In the data rows, 128 means zero.
Here are some points, each followed by its number:
[117  95 149 164 113 143 155 168 152 109 126 164 111 149 134 174 119 155
 121 124 118 142 122  97  95 142 157 152 113 137  98 100 114 102 212] 0
[162 157 156 122 155 137 123  78 137 132 112  78 154  92 158 112 126 132
 122 112 170 155 119 162 149 128  90 111 152 142 138 169 117 165 110] 1
[ 78  82  89 188 103 140 228 129 178 105 110 139 129 117 121 154 132 134
 126  80 108 158 131 102 125 125 153 137 134 145 142 124 117 110  92] 2
[103  88 112 166 121 123 160 123 176  82 133 132 120 145 128 123 160 142
 132 125 111 174 121 122 131 139 180 168 135 133 141 137 136 101 136] 3
[173 210 159  84 155 115  55 104  91 137 132 125 155 159 123 102 106 137
 142 156 142  96 151 164 138 167 117 123 131 130 115 137 165 132 168] 4
[131 111 115 128 152 120 154  88 146 115  94 130 130  93 149  94 137  83
 115 138 136 162 112 142 133 122 130 122 140 120 131 147 127 146  76] 5
[238 177 190 135 156 126  46 154 123 130 118 116 133 118 147 119 153 150
 136 141 173 165 188 190 174 138 128 117 116 138 126 163 117 160 163] 6
[166 111 123 111 159 112  90 107 145 119 112 147 116 107 148  89 141  90
 119 158 129 163 121 143 132 116 146 144 100 102 171 137 121 133 176] 7
[187 148 128 154 158 128 109 112 139 112 121  82 133  93 161  97 145 109
 102 104 155 144 211 170 142 107 116 102 103 147 136 181 126 157  44] 8
[154 166 138 147 152 136 117  91 123 193 129 117 150 120 144 127 104 171
 145  91 130 145 151 179 170 148 129  90 183 128  96 131 125 145  80] 9
[122 106 125  55  86 152  68 148  85 124 112 121  98 119 113 158  99 130
 129 122 120  95 123 117 121 126 121 119  63 118 121 116 109 119 145] 10
[126 166 105 104 153 126 117  76 104 145 120 109 174 102 110  99 122 129
 150  86 137  80 182 147 132 157 126  97 137 137 163 137 179 136  21] 11
[103  96  98 152 103 142 152 117 126 137 135 151 112 171 124 175 137 100
 114 147  96 107 122  92 117  97 118 120 135 123 142  88 101 129 161] 12
[149  71 145 168  86 146 102 173 129 122 137 136 101 130 128 165 141 104
 119 171 112 103 175 104 124 104 103 118  66  94 141 101 102 123 225] 13
[138  61 114 167 151 113 182 118 178  92 136 135 122 133 138  99 131 113
 133 175 118 175  66 127 139 144 134 156 131 121 135 143 118 109 121] 14
[156 198 154 102 147 126  88  88 103 149 118 119 163 117 119 112 106 138
 154 113 141  79 176 158 128 156 121 114 132 125 141 132 165 131  95] 15
[155 116 135 138 161 116 137  95 146 118  87 127 136  73 155  98 107  80
 110 122 139 162 181 149 138 109 136 124  92 130 184 152 118 146 174] 16
[164 166 133  76 130  99  40 141 109 159 149 137 176 118 117 112 119 145
 141 143 145  94 180 144 130 145 138 131 101 138 127 115 149 117 111] 17
[ 93 133 125 110 149 126 163  92 114 192 133 113 107 147 128  98  95 158
 142  66 121 130 128 133 146 134 118  98 164 130  93 112 131 131  87] 18
[196 210 157 122 163 118  51 132  98 125 106 107 141 114 142  85 135 126
 126 121 150 123 100 179 149 133 108 120 148 138 107 168 143 149 142] 19
[131  91  95 127 101 139 165 147 129 106 148 142 123 121 123 145 105 130
 132 123 149 114  94 111 125  98  79 126 144 138 124 114 123 119  72] 20
[ 84  90 133 180 116 122 165 142 177 105 137 147 131 139 134 146 161 138
 121 143 114 160 108 104 126 121 169 155  97 127 159 115 105  99 192] 21
[ 82  85 124 156 101 142 129 146 168 110 128 144 114 116 126 144 161 136
 120 103 118 158  87 109 119 121 162 155  83 119 131 111 113 103 121] 22
[157 123 124 160 123 131 161 201 150 124 165 189  96 182 126 172 167 143
 103 198 108 119 103  91  71 113 142 156 123 125  99  91 104 118 187] 23
[165 139 122 134 158 115 123 115 137 115 101 106 146  87 161  95 144  93
  85 127 152 156 130 165 145 102 118 117 127 140 130 165 124 157  76] 24
[146 138 128 117  89 156 151 149  84 134 121 127  84 185 104 152 112 116
 140 166 115  86  72 106 113 116  89 129 138  99  89 111 126 133 186] 25
[108  84 119 161  89 145 153 140 132 131 148 143 103 153 128 160 167 101
 116 182 107 103 102  91 114  93  93 118 110 105 109  87 103 130 129] 26
[ 83 165 116  87 133 102 110 116  87 145 138 113 167 169 100 125 114 126
 153 138 123  92 134 126 118 162 131 113 187 126 123 121 150 119  70] 27
[ 51 117 111  91 130 124 157  97 114 164 148 115 104 141 128 115  98 148
 136  92 136 116 119 115 133 117  96 110 151 138 112 106 143 119  60] 28
[ 96 116 134 141 113 124 145 176 158 106 136 167 128 128 139 143 134 155
 121 112 115 143  44  87 109 124 155 177 136 137  87 100 137  99 113] 29
[147 166 138 115 120 104  96 157 110 148 153 116 166 136 103 119  94 133
 142 145 141  97 145 129 122 165 112 130  99 131 104 121 147 113  84] 30
[106  63 101 158 142 124 150 120 178  85 107 127 132  89 133 106 128 114
 143  86 108 171 114 123 144 134 159 155 136 125 153 145 131 106  63] 31
[ 88 113 138 119 141 112 118 114 126 174 149 120 107 135 134  99 134 160
 138  89 135 125 139 127 142 120 129 117 137 122 103 105 129 119 119] 32
[115 109 127 163 120 139 163 185 162 121 153 174 118 128 136 166 158 147
 108 131 109 125 139  91  82 114 164 150 101 132 113  92 111 109 148] 33
[137 144 117 123  77 151 131 162 101 142 122 135  98 150 121 153 127 120
 128 160 115  89  79 105 122 103  82 137 116 102  71 104 128 132 153] 34
[179 169 167 115 163 117  47 108 127 189 159 124 136 143 158  96 149 169
 137 162 137 147 165 162 168 126 132 123  76 107 126 111 105 123 151] 35
New points follow, each followed by the numbers of its five nearest points above, looking only along the 6 directions in which the numbered points spread most, nearest first.
[139  99 144 116  97 123  99 150  98 111 150 126 110 171 113 141 133 129
 131 182 114  97 140 112 120 120 113 133 112 110 105 120  91 111 142] : 10 34 12 26 25
[103 112 122 130 103 136 114 138 153 111 122 149 105 144 120 158 121 139
 118 110 108 160 150 106 122 135 174 158  94 130 139 112 121 104 199] : 33 0 21 22 3
[ 66  90 128 110 140 127 156 104 156 114  95 136 125  86 141 105 107 118
 140 115 115 170  33 134 134 140 140 157 144 140 134 138 135 123 131] : 14 31 3 5 20
[166 175 130 118 163 119  86 110  97 127  97  94 148  96 141  95 131 123
 122  97 144 128 125 175 146 136 108  95 171 149 118 178 144 153  94] : 1 19 24 15 8
[170 223 160 148 167 105 115 109  95 119 142 118 144 184 128  90 171 138
 138 192 141  98 129 163 131 146 117 120 159 129 117 149 158 141 167] : 19 4 35 30 6
[ 57  80  80 161  84 155 189 127 122 143 119 138 119 111 117 175 118 103
 113  89  97 109  95  93 120 110 108 105 183 116 136  91 115 137 105] : 20 12 2 26 28
[177 197 145 131 156 118 135  90 113 136 135 111 155 134 123 103 104 134
 145 122 144  90 221 159 127 154 102 110 108 135 146 148 165 138  87] : 15 17 11 30 8
[ 32  70 150 136 117 125 186 142 156 103 119 133 135 125 134 140 106 152
 131 103 123 149  77  83 111 145 161 153 115 158 154 120 140  96 161] : 22 3 2 29 33
[107 114 123  89 146 123 112  94 108 197 135 113 105 127 130  90 112 166
 136  86 134 137 152 134 148 128 122 106 128 128 129 109 123 128 116] : 32 18 9 28 15
[165 212 113  92 150 129  76  66  90 145 116 112 166 128 120 112 111 142
 143 102 141  86 175 166 135 157 130 116 142 137 165 143 175 137  92] : 15 11 17 30 4
[ 92  94 114 144  83 157 169 123 110 134 114 120 116 140 120 156 129 123
 142 143 111  88  56 106 126 111  79 111 155 122  72 120 111 127  61] : 20 28 26 34 12
[121 167 107 131 166 114 183  84 121 130 113  92 181  94 140  93 123 131
 133  90 144 113 199 164 147 143 112  88 147 174 145 174 149 144  24] : 11 8 1 9 24
[ 86 107 125 110  97 127 152 137  87 122 128 113 127 149 104 145 115 130
 137 138 112  93 111 116 115 132  97 113 161 127 112 126 112 122  85] : 20 28 27 34 12
[ 83  68 140 102 124  99 145 132 142 103 111 140 123 133 129 119  82 140
 125  86 124 143 138  91 117 131 159 144 101 163 176 131 142 100 178] : 22 33 3 21 2
[122 170 156 111 125  91  83 157  98 147 156 119 170 147 112 123 121 134
 140 160 134  95 143 132 117 151 122 135 116 117 140 118 136 110 146] : 30 17 4 10 15
[148 199 143  80 136 118  71 110  92 148 149 119 154 160 108 107 125 141
 149 164 143  83 128 144 118 164 132 129 134 119 105 122 170 126  82] : 30 4 15 17 27
[100 121 135  81  94 135  82 159  90 117 126 130 112 141 113 145 132 132
 133 140 113  91 127 119 117 117 134 129 106 121 110 112 103 119 158] : 10 34 30 12 26
[151 158 171 120 121  79  40 180  97 137 184 128 150 163 103 111 157 133
 130 194 132  96 125 128 117 143 137 151 121  88 116 113 128 107 188] : 4 30 17 35 10
[ 71 130 123  72 107 119  93 128  66 128 149 123 123 175 106 133 144 134
 133 178 110  92  81 109 117 128 130 134 181 104 118 111 117 119 155] : 34 25 30 10 20
[ 79  82 110 158 107 137 164 131 136 117 134 155 117 158 120 174 121 117
 112 123 103 134 134  94 120 125 150 132 108 140 135 100  95 117 215] : 33 0 12 21 22
[ 62  97  74 148  95 150 159 128 130 136 113 151 135 112 120 178 103 106
 109  76  93 119 104  93 127 111 133 124 165 128 135  94 105 122 115] : 20 12 2 22 28
[ 60  69 157 155 115 116 193 146 159  88 121 132 121 146 126 125 115 143
 134 100 119 140 111  84 107 138 162 152 129 150 146 130 147  98 138] : 22 3 2 29 33
[152 109  99 126 103 167 144 164 140 146 160 156 101 120 105 170 104 105
 125 152 108 111  85  83  93 110 106 133 117 114 119 121 119 131 120] : 26 12 34 20 25
[151 162 153 112 175 109 107 116 104 126 131 100 144 129 127  76 139 125
 134 139 144 114 185 159 139 145 118  96 105 140 150 165 153 142 127] : 15 8 17 1 35
[135 158 133 150 154 120 189  83 139 112 126 102 148 147 135  97 152 115
 118 132 147 137  66 129 118 115 103 135 189 112 125 151 138 153  98] : 5 20 1 24 14
[137 186 140 142 168 120  98 115 104 120  97  93 144 102 139  86 162 119
 131 101 141 120 114 172 143 128 122  96 199 139 110 176 146 157  73] : 1 24 9 19 5
[ 96 175 126 125 146 128 183  80 123 140 130 107 185 110 129 105 118 139
 153 109 148  83 159 153 127 162 110 105 116 155 128 137 169 135  27] : 11 27 28 18 15
[199 167 173 149 157 119 134 143 139 130 127  95 150 103 152 115 144 144
 129 128 180 163 213 175 164 142 114 106  95 141 144 172 121 164 154] : 6 35 16 8 1
[112  94 139  81 117 131 105 157 116 117 166 145  92 135 116 133 104 135
 130 130 148 112 124 116 122 107 125 122  96 137 106 102 133 117 187] : 10 12 34 26 33
[ 24  77  66 133 106 142 198 109 151 121  93 138 136  97 116 164 123 126
 122  44 102 147 157  93 120 123 165 123 138 149 171 115 120 117  79] : 2 31 22 28 20
[ 74 103 124 168 122 131 172 126 163  93 140 126 118 167 117 124 138 139
 135 149 109 171  42 107 136 152 163 171 164 127 120 128 138  98 166] : 29 3 14 22 21
[178 209 124  73 149 132  86  91  83 134 104 113 140 124 115 103  94 136
 140  93 141  98 169 166 133 158 128 110 137 146 122 154 176 147  90] : 15 4 30 17 11
[ 78  84 137 111 129 109 117 130 134 157 164 136 103 136 140 117 129 164
 130 114 145 125 163 129 136 110 136 117 110 146 103 101 127 115 151] : 32 12 33 22 0
[164 126 119  95 112 130 123 146 107 110 165 149 102 163 121 126 145 129
 126 192 155 109 111 102 117  86  97 147 103 110 158 103 118 115 198] : 34 10 25 26 13
[231 174 163 139 153 131  54 129 120 186 135 122 128 116 146 115 101 171
 144 120 146 154 201 179 168 142 111 115 111 117 128 127 123 144 113] : 35 6 4 15 19
[130  76 119 133 146 109 108 114 157 106 146 140 110 117 130  92 143 118
 130 176 119 173  77 128 137 144 160 162 144  93 144 135 131 117 186] : 14 3 7 22 21
[166 126 127 121 167 133  89 107 116 126 100  71 140  61 148  91  86 105
 116  56 152 143 220 159 150 131 106  86  91 156 148 186 138 155  81] : 8 24 16 1 11
[ 77 133 104 119 164 126 174  72 131 120  84 102 146  77 156  92 144  85
 106  94 140 152 106 150 136 111 135 103 184 130 159 157 140 164  43] : 5 24 31 1 8
[138 110 100  92  86 141 121 144  96 124 120 127  96 160 112 146 135 133
 128 144 120  96 175 104 123 112 119 126  90 126 124 116 117 127 136] : 10 12 26 34 20
[ 87 203 133  84 122 114 144 131  95 160 123 123 176 139 121 124  93 148
 151 118 145  91  80 142 112 163 111 137 135 158 100 115 167 128  56] : 27 30 28 15 18
[ 44  87  67 179 102 150 190 123 147 121 124 147 130 112 122 171 131 118
 117  65 100 128 108  91 121 109 143 126 141 129 145 101 107 121  99] : 2 22 20 12 31
[114 129 101 150 165 104 201  99 144 106 109 120 142 114 157  80 189  82
 101 146 144 158 106 144 130 103 133 126 158 116 143 148 127 157  64] : 5 24 31 14 1
[145 186 160 100 121  98  62 179  95 135 150 131 152 159 103 126  97 130
 141 160 130  97 124 133 121 162 132 143 119 118  97 112 145 110 150] : 30 4 17 10 15
[106 142 150  90 128 117 104 121 109 184 150 129  93 162 129 110 105 170
 127 118 137 129  87 139 138 131 121 128 141 129  73 100 132 120 165] : 32 18 30 34 25
[ 90 100  91 146  81 156 196 142 126 132 125 130 109 139 120 154 141 105
 132 129 103  87  88  91 120  97  85 110 144 123  64 107 134 141  28] : 20 28 26 12 34
[ 98  88 126 115 118 114 129 136 126 141 173 137 112 148 133 127 110 154
 125 142 153 121 117 121 137 114 100 121 105 152 106 102 127 110 152] : 12 32 26 20 33
[152 163 142 116 146 121  88 119 124 190 130 130 114 154 151  94 142 179
 133 125 137 145 160 158 161 121 130 128 103 135  91 104 113 130 140] : 35 32 9 4 15
[123 119 139 123 143 110 149 108 141  99 119 118 139 128 137  92 155 122
 118 127 145 142  82 126 116 118 118 140 157 126 134 145 134 138 101] : 5 14 20 24 31
[144  83 113 155 119 152 173 170 156 135 151 165 112 120 119 177 132 125
 112 145 109 113 129  84  80 119 143 131 105 121 131 111 106 121 173] : 33 12 0 26 22
